[ 0.17, -1.84, -3.52, -9.18, -1.40] : q573
[ 2.75,  2.75, -6.69,  2.75, -7.43] : q528
[ 0.16, -4.68, -3.70, -2.96, -0.81] : q930
[ 0.76,  0.10, -0.10, -6.23,  1.13] : q311
[ 0.03,  2.56, -1.50,  0.65, -6.20] : q536
[-2.37, -3.12, -1.71,  2.60,  7.66] : q578
[ 0.76,  0.10, -0.10,  3.76,  2.61] : q559
[ 0.76,  0.10, -0.10, -6.23,  5.53] : q92
[ 1.48,  4.92,  0.65, -6.20, -1.50] : q451
howmany q528: [2.75] -> 3
q: [ 0.10, -0.10,  3.76] -> q559
q: [ 0.65, -6.20, -1.50] -> q451

